Each row is where one point has got to under a steady rotation. How many steps took it there?
The counts run from 0 to 1152.
[  0  45  11   9  23 -16  25   2  14  -6   5  -8 -31   1  21  -8  12 -27
  -8   2  20   6 -22   2  22  10 -13  21  16  34  -2  -7  18   8  -3 -22
  -5   2  -8 -19  28 -23 -11  16   9  15   9 -36 -10 -32   5 -26   6   6
  29   6  25  -4  18   0  -5 -19  26   9 -34   0 -17   3  -5 -12] => 622
[ 17  -5 -29   5  10 -12 -25   1  19   1   3  34  -3   3   4  -4 -13  -3
  -3  24  -6  20   4 -27   3  16  -6 -23  26 -10  18 -28  -2  11  15  -3
  16   5  -9  38  22  -1  -9  -5 -16  23 -18 -18 -52 -11 -30 -14  11  -8
  -7  -1  -8   1   5 -10  -7  36  29  -9   0   2  16  19  15  19] => 49
[ 10  -7 -35 -20 -26  19 -10   4  13   5   2  38  41 -10   5 -21 -17   1
  11  -3  -5  -3  -5  -7   0  -2  15  -1 -13 -36  -6   5  -4  41 -23   5
  22   8  32   6  26   5   2   0   1  17  16 -14  -6  23   3   8  -8  18
  13  -5 -31  13   5  -7   5  -2 -16 -11  28  45  26 -16  13  -6] => 686
[  1 -34  -8   2   8  -8 -44 -15 -21  12   3   5 -11  15 -13  -1  -4  14
  10  10  12  24  12 -35  -2  11  -9 -36  30 -13  18 -26  10 -17 -11   5
  -6 -20 -18  40 -27   5 -32   7  -2 -13   8  24  -6 -26 -34  -8 -19   7
 -27   7  17   6   2  -8  -9  25  11   7   8 -31  -7  11  21  -7] => 380
[ 12  -2   2 -17 -21  24 -14 -21 -10   7   6   2  21  17 -24  -6 -25  -4
   6 -10   3 -11   9 -21 -18  17  11 -14   3  -9  18   6  24  17 -17  24
  29  13  24  32  33  21   0  14 -25  10  15 -16 -17 -15 -16 -22 -30  21
   0  25  -1   9  16   0   1   7  17  24  11   0  43 -34  13  -2] => 563
[ -6  25   6   8  -5 -11  22   6 -29   9   1 -23 -40   3 -11 -14  32   2
  -3 -15   7  -2 -22  31  14 -14   9  11 -15  26  -2 -19   7  -2 -16 -20
  -3 -35  -8  -9  -9  13 -22   7  16 -39  18  13  40  -7  14   4 -23  -4
   5 -18   5  -5  11 -12  -5 -34  -7  -5 -14  -9 -34  -9   3 -20] => 1014
[ 33 -16 -22  -7  -6   6 -42  20  15   5  26  24  38 -26 -24  -2  -7   2
 -18  15 -23  19   8 -26 -18 -35  15   8 -12 -32  12   8   6  -7   8  -9
  -8  25 -15  19 -14  19   0 -16   4   8 -14  24 -24   7   2  -3   8 -28
  -2   5   5  32  -9 -11  -2   2  -1 -35  20  36  15  -3  -6 -10] => 625
[ -5  18  33   7  20  -2  -4 -33  -6 -32   5 -32  -5   5  -3   6   7  -4
  -1  -1  21 -25   9  -6  -2  20  -7   0  41  17   5  18  22 -30  -5  24
  30   3  16  -5  22  12  11  41 -23  -5   4 -10  11 -37   5 -17  -1   2
  -9  23  10  -5   8  16   3  -4  17  39   1 -24  14 -13   0  -9] => 264
[-12  13  20   8  19  -9  13  -3  24 -12  11 -11  -6 -26  25  13  28   3
  -9  -4   4  -8  -5  21  21 -22   2  47   2  -1  -9  31  -8 -18   9 -16
 -16  11   3 -51   2  -9  23  13  17  -5  -5  -3  38  14  35  14  32 -14
  12 -10   5  16  -7   5   2 -29 -14  -1  -7  15 -25  14 -21 -22] => 5
[ -1  -4 -17 -11  26  -4 -18   3  23  11  15  23   6 -11 -24  -3 -15  -1
   3   5   5  27  11 -15  14  -1  15   8  -3 -28  28  18   8   0 -18  26
  28  27  32   0  49   4 -12  47  -4  14  21 -15   0 -22  10 -27  15  11
  12   5 -17  30  18  -8   1  10  10   1   7  10  31  -7  19 -10] => 908
[  5  10 -28   1  18 -20   5   8  -5 -12  11   3 -11  -4 -25 -30  19  -2
 -10   3   0   5   3   5  12 -17   9  -5   0   7  18 -28  33 -15 -19  11
  50 -14   9  11  35  30 -26  33 -12 -25  15   8  13 -35   0   0  -7 -13
  -6  -9 -28  -3  11 -19   1  -6   9  -8   3  -1  12 -24  37 -14] => 1070
[ -8  38  39  14  20  -5  11 -10  -9 -23  11 -47 -22  -6  -8   1  22  -5
 -14  -1   2 -25  -1  21   3 -18  -9  31   7  37  -1   5  16 -38  -4   5
   1  -8  -7 -35  -8  18   7  12   1 -23   0   5  36 -29  29  -4   1 -20
   3   9  18  -6   4   2  -4 -21  -2   7 -15  -2 -23  -6  -4  -4] => 141
[ -7 -16  18  -3   6   1 -22 -15 -18  12  19 -17 -10  13 -31   6  -4  18
  11 -11  11  14  13 -13  -4   4   9  -4   5  -8  31   8   9 -25 -30  32
  20  10  27   7  14  15 -16  45   2 -17  35  12  29 -38   7 -25 -12  11
 -10  11   4  20  11  -4   3   0  -3  27  10 -28  12 -20  16 -22] => 975
[ -1 -11 -15  -3  16   7 -39  -9  -5 -20   0  11  19  13   7  -3 -27   4
  24  13   4 -21  13 -40 -10  11 -25 -17  44 -13  -5 -11   7 -13 -39  39
  20  -2   6   1 -13   3   6  10 -15  25  13  -3  -1 -33   2  -1 -10   5
   1  21 -15  -8  14  16 -11  21 -11  15  14  24  18   4  30   9] => 401
[ 10 -19   7  -9   9   7 -48 -17   4   0   7  11  11   6  -2  24 -32   1
  24  15   9   5  18 -55 -12  18 -19 -10  39 -20  11   2  -1  -9 -27  30
  -4  18   3  12  -3  -9   3  16 -12  33  16  -7 -23 -34  -8 -29 -10  12
   0  29  16  16  13  13  -5  26   4  15   9   3  17   9  15   6] => 773
[-10  -1  20   5  -6   4  10 -32 -25  14 -12 -12 -16  16  -1   2  -9   5
   9 -25  19  -4  -5   6   4  34   9  -9   4   1  17  17   5  14   0   8
  10  -6  28   6  37  -7 -10  35  -3 -11  28 -24  15  -4 -23 -19 -19  36
  -8   1  10   8   6   0   8  -3  16  49   3 -50   8 -19  -3 -17] => 1042
[ 22   0 -39  -1 -20   8 -12  19  14   6   1  32  20  -4  -2 -23  -6 -11
 -10  12 -22  17 -10  -6   4 -11   7 -13  -2 -20  -3 -27   2  30  10 -26
   3  -4 -19  33  -7   2  -8 -42  -9  16 -20 -11 -49  15 -14   6   4  -9
  11  -8  -2   4   4 -14  -8  11  11 -32   3  35   5  11   4  14] => 23
[-16  -3  29   6 -17   6  13 -31 -34   5 -28 -23 -14   9  30   2  16  19
  20 -28   9 -22 -14  21   1  10   0   3   7  12 -19   6  -8  -1  -4 -10
 -13 -32   8 -13 -21   6   3   0  11 -27  11   6  44  17  -5  24 -21  11
 -13  -8   4 -13  -3  10  -2 -17 -19  21  12 -19 -25  -1 -11 -13] => 1000
[ -4 -19  24  11   6 -13 -21 -26 -25  24  -3 -13 -32  11   0   7  20  23
  11  -6  19  21  -3  -8   9  17  -3 -13  16  -2  15  -2   9 -20   0 -15
 -22 -12 -12  11 -17  -1 -30  27  10 -29  14  15  26 -20 -28  -9 -11  11
 -26   0  32  11  -3   2  -2  -4   6  27   4 -56 -26   8  -2 -24] => 778
[  7 -28 -51   3  -4  -9 -15  15  11  12   0  43   9 -10   8 -16  -4  15
  11  10 -15  12  -5  -2  20 -11  12  -7   4 -33   0 -21 -22  15   3 -17
   3 -12   3   6  -8   2  -8 -16  -2   3  -6  17 -10  32 -10  32  12 -16
  -8 -28 -36   3 -11  -8  -5  16 -24 -33  21  30  -9  25  12   0] => 463
[  7  20 -28  21  47 -33  -9  -4  30 -16   7  12 -25  -7  14 -13  18  -9
 -16  21  16  18  -1 -16  22   9 -11  -5  35   9  13 -20  24 -12   6 -16
  23   0 -13  10  37 -10 -12  34  -6   8  -9 -15 -18 -45 -11 -11  25 -14
   0  -3  -1   3  12  -5   2   3  28  -4 -14  -2  -5  18  18  -6] => 596
[ -1  -9  17  -6   2  12 -21 -19 -21   1   7 -13  -2  17 -39   5 -15  16
   2  -7   3  -5  27 -10 -14  10  13 -17   7  -3  28   4  14 -23 -14  36
  30   7  21  21  13  28 -11  32 -17 -24  19   7  15 -30  -7 -25 -18  10
 -18  19   0  11  12  -6   4  17  12  30  13 -26  24 -28  24   2] => 1043
[ -7 -40 -18 -11 -16  17 -25  -4 -13  11   5   6  28   4  -8   2 -14  31
  21  -7 -13 -18  18  -1  -4 -22  10   5  -2 -34   1   3 -29  -4 -25  31
  10 -12  23  -8 -25  24   8  -2  -7 -16   9  24  24  16  19  23 -11  -5
 -15  -7 -43  -3 -15  -1  -3  18 -44 -11  31  25   5  -2  19   8] => 727
[-19  -4  15  11  -9   1  13 -15 -38   5 -12 -23 -25  13  13  -3  11  20
  17 -20  -1 -28  -8  31  11  -4  -4   9   0  23 -15 -10 -20  -5  -9   0
 -10 -42   1 -21 -35   8  -2 -12   8 -32   3  12  43  12  17  19 -19  -2
  -8 -15  -8 -27  -3   1  -6  -6 -37   2   1  -8 -42  10  -1   9] => 932
[ 33   1 -25  -2 -20  10 -20   0   6   2  -2  30  30  -1  -3 -24  -2 -11
  -9   9 -10   9  -9 -21 -12   6  10 -28   7 -14   5 -15  28  21  12 -20
  17  13 -10  52  16  17  -6 -18 -18  10  -7  -3 -50   6 -37  -8 -15   4
  -8   9   5   8   2  -6   0   7  30  -4   7  17  30 -13   7   2] => 956
[  9   4  -5   2  24   5 -39  -5  -6 -30  11  -9   6   4   1  -4 -13   1
   8  19   0 -17  21 -33  -6   2 -22 -13  43  -2   1 -19  18 -33 -38  41
  24 -10  -8   7 -16  11  -4  14 -20   4   6   8  -5 -54  13  -7  -7 -21
   2  14  -6 -11  15  12 -14  22  -5   3   6  18  12   8  34  15] => 333
[ 20 -27 -29  -9 -17   6 -33   1  27  18  -1  39  30 -10   3  -4 -17   0
  -2  14  -9  26   0 -31  -5   3  12 -10   5 -47  13  11  -1  25  17 -15
  -3  26   1  34   9  -7  -1  -9  -5  29 -10  -7 -45  22 -27  -7  12   8
   1  -1   2  30  -7  -6   8  19  12 -11  18  16  25   4  -4   0] => 36
[-21  12  40  16  26 -11  -2 -17 -10  -1  -7 -35 -42  13  12  20   6  -2
  10  -2  15  -2   3   0   4   7 -20  17  26  26   9   1 -10 -27   1  14
 -22 -11 -17 -25 -19 -12  -1  16   4  -3   3  -9  20 -24  13 -18   2   1
   1   7  32  -7   3   8  -5  10   4  17 -21 -32 -36  26  -8  10] => 581
[  9  30  -3  11  36 -21   1  -2  32 -27  18   1  -8 -26  -7 -11  24 -17
 -17  11  13   6  -2  -5   8  -3   0  12  22   7   8   6  42 -25   2  -5
  25  22   0  -5  45   9 -12  40  -9   5   1  -8  -3 -38   5 -17  22 -14
   8   9   4  19   9 -12   1 -24  32   4 -11  -1  10 -13   1 -20] => 677
[ 20 -22 -28   9  -4  -1 -30  13  -5 -12   9  10  21  -8 -12  -9   4  12
  -4  20 -27  -5  13 -12  -9 -28   1 -13  14 -18   2 -27  -4 -23  11   0
   5 -11 -29  27 -40  24  -3 -28 -19  -7 -25  34 -13  -1  -8  20   4 -42
 -22  -3 -15  -8  -8 -14  -5  20 -10 -32  11  26  -2   6  15  15] => 1065
[  3  25   5  -4   1   8  14 -37  -4  -8   2  -1   4   4   5 -13   2 -14
   8 -18  28 -23  -5  -2   1  24   2   0  21   7  -6  21  35  10 -19   7
  36   9  31   4  45  12   1  37 -12   0  27 -24   8 -18  -9 -10 -15  25
   0  13   1   6  15   3   5 -22  24  37  -1  -1  22 -32   4 -24] => 413
